(in the rows, 128 means zero)
Y: rows in several groups, each row roughly a mix of its group's directions
Y (101 x 10)
[[141 124  86 128 145 170 165  96 153 149]
 [128  80 144 104 133 182 131 146 115  99]
 [ 67 153 174 120 106 110 129 125 120 128]
 [127  90 145 122 164 110 166 111 167 156]
 [134 178 123 149 125  81 116  94 138 156]
 [ 98  93 159 118 139 149  79 143 137  97]
 [ 86 141 178 126 116  97  97 156 122 115]
 [150 105 119  99 137  70 155 134 139  94]
 [155 167 105 126  87 124 123 143  81 105]
 [152 124 117 102 163  67 152 130 152 128]
 [148 165  95 143 118  99 164 106 130 168]
 [144 166  89 145 129  99 112  94 129 170]
 [139 157  95 150 120 108  76  93 130 150]
 [102 169  99 144 130 119 145 107 182 145]
 [135 130 156 162 100 182 100 115 100 128]
 [148 124 114 108 139  68 165 133 157 105]
 [130 130 101 107 163  76 156 120 166 139]
 [144 134 157 159  77 161 117 128 111  93]
 [107 136 144 156 107 190 103 125  97 136]
 [141 130 148 128 113 113  68 164 101 100]
 [149 123 146 130 112 105  73 160  96 100]
 [107 154 128 141 134  95  61 113 143 138]
 [120 169 125 156 133  67 133 112 143 152]
 [138 143 117 135 118  91 187 140 157  95]
 [124 172 123 152 117  67 121 105 143 146]
 [100 150 135 160 115 185 102 113 117 153]
 [124 140  90 137 131 156 183  90 135 148]
 [139 100 119 101 155 160 171 168 106 121]
 [103 116 186 117 118 118 156 151 139  88]
 [106 133 152 145 112 107  62 118 143 102]
 [106  85 157 115 136 152 115 165 126  84]
 [176  86 128 132 172 124 102 147 148 126]
 [ 94 152 109 122  99 161 165  86 121 144]
 [181 100 108 133 132 133  79 149 115 112]
 [ 93 152 173 130 109 100  97 156 108 109]
 [128 115 107 134 159 152 178  95 160 154]
 [134 100 151 140 116 179 101 130  79 136]
 [113 145 169 121 131 102 182 162 136 110]
 [137 127 104 107 160  73 158 121 164 134]
 [129 170 108 147 136  73 130 106 136 164]
 [122  80 129 100 146 177 151 157 119 120]
 [115 100 140 133 132 158  59 131 130 102]
 [105 127 109 133 177 146 144 116 124 186]
 [101 191 120 158 128 131 158 122 157 128]
 [ 66 152 170 114  97 119 123 124 122 129]
 [137  87 148 117 138 159 104 144  72 142]
 [141  95 123  93 182 102 123 132 111 161]
 [ 75 153 172 119 101 102 117 143 117 120]
 [130 171 120 157 116  93  90  94 142 150]
 [124  86 133 101 153 173 155 165 117 115]
 [148 173 113 152 127  88 171 122 128 155]
 [117 139 142 171  85 173 140 116 112 101]
 [109 103 158 117 139 156  69 136 131  98]
 [ 94 104 166 120 140 146  83 153 141  97]
 [164 117 128 126 123 122  67 165 112 104]
 [143 125 141 126 114 109  67 169 109 101]
 [167 108  78 133 149 153 160 109 147 144]
 [ 69 152 176 122 106 109 118 135 119 123]
 [180  97  99 153 172 132 127 134 142 128]
 [143 110 118  88 175  88 120 143 136 160]
 [ 75 150 169 120 125 112 167 110 135 143]
 [124 123 172  95 120 147 173 158 125  96]
 [114 126 111 133 152 145 186  95 157 155]
 [116 129 151 153 102 185  99 122  90 127]
 [110 138 112 121 126 150 187  83 138 154]
 [134 164 101 147 114  94  99  87 136 161]
 [ 93 135 134 128 143 129 188  99 154 155]
 [155  83 136  84 150  99 101 140 105 127]
 [134  77 144 104 133 144 105 140  73 121]
 [142 172  97 146 131  93 127  98 132 172]
 [148 127  65 137 155 137 117 117 117 171]
 [146  73 121  89 157  92 136 132 111 127]
 [ 94 159 126 170 111 180 131 107 131 143]
 [ 75 159 170 117  95 109 123 135 111 122]
 [122 173 131 150 110  69 122 103 144 142]
 [113 115 154 128 125 150  57 122 137 102]
 [114 102 174 130 106 134 148 153 132  74]
 [119  90 162 108 125 171 138 158 124  90]
 [120 130 111 136 158 141 188  99 158 153]
 [109 179 110 141 127 103 161 120 174 118]
 [139 157  95 156 116 120  75  98 136 155]
 [149  90  85 116 140 179 136 140 106 137]
 [136 123 149 127 110 100  71 167 106 102]
 [191 102  85 127 150 142 135 128 141 133]
 [125 174 121 136 115  91 152 117 170  93]
 [113 116 171 135  93 133  87 114 141  84]
 [111 145 143 156 110 189  99 128 106 150]
 [ 82 159 133 109  88 136 163  99 117 140]
 [131 132 159 115 100 110  74 154  96 104]
 [152  81 124  91 152  86 144 140 108 114]
 [145  80 120  86 162  90 134 134 111 129]
 [123 104 174 111 111 164 145 149 128  83]
 [129 116 181 121 133  85  91 158 117 113]
 [126 127 102 108 147  73 168 119 157 109]
 [108 146 147 159 107 188 113 128  96 132]
 [ 81 145 117 134 127 146 178  95 148 151]
 [155 159  97 145 117 101 174 106 123 161]
 [107 144 136 172  92 183 134 116 114 119]
 [ 95 170 121 170 108 170 142 117 142 139]
 [134 178 121 159 114  78 115 103 139 145]
 [106 121 160 138 100 124  70 111 144  95]]
which group is each row in? (one row of each group first)
[101 119 162 143  96 124  76 113 149  98]  U
[ 78 155 176 123 109 104 108 148 119 117]  B
[156  83 126  91 147  84 145 143 114 112]  Q

[127  79 136 115 109 176 163 147 124 104]  U
[137 167  98 145 141  90 105  98 129 168]  U
[134  99 121 106 183 120 114 116 114 177]  Q
[107 133  90 109 158  97 153 130 171 158]  Q
[119 110 112 101 179 124 108 124 126 183]  Q
[139 125 146 123 102 111  70 157  95 102]  B
[142 135 133 139  89 106 163 130 138  67]  Q
[136  80 135 110 116 166 168 146 111  97]  U
[136  74 142 115 104 154 105 137  84 111]  Q
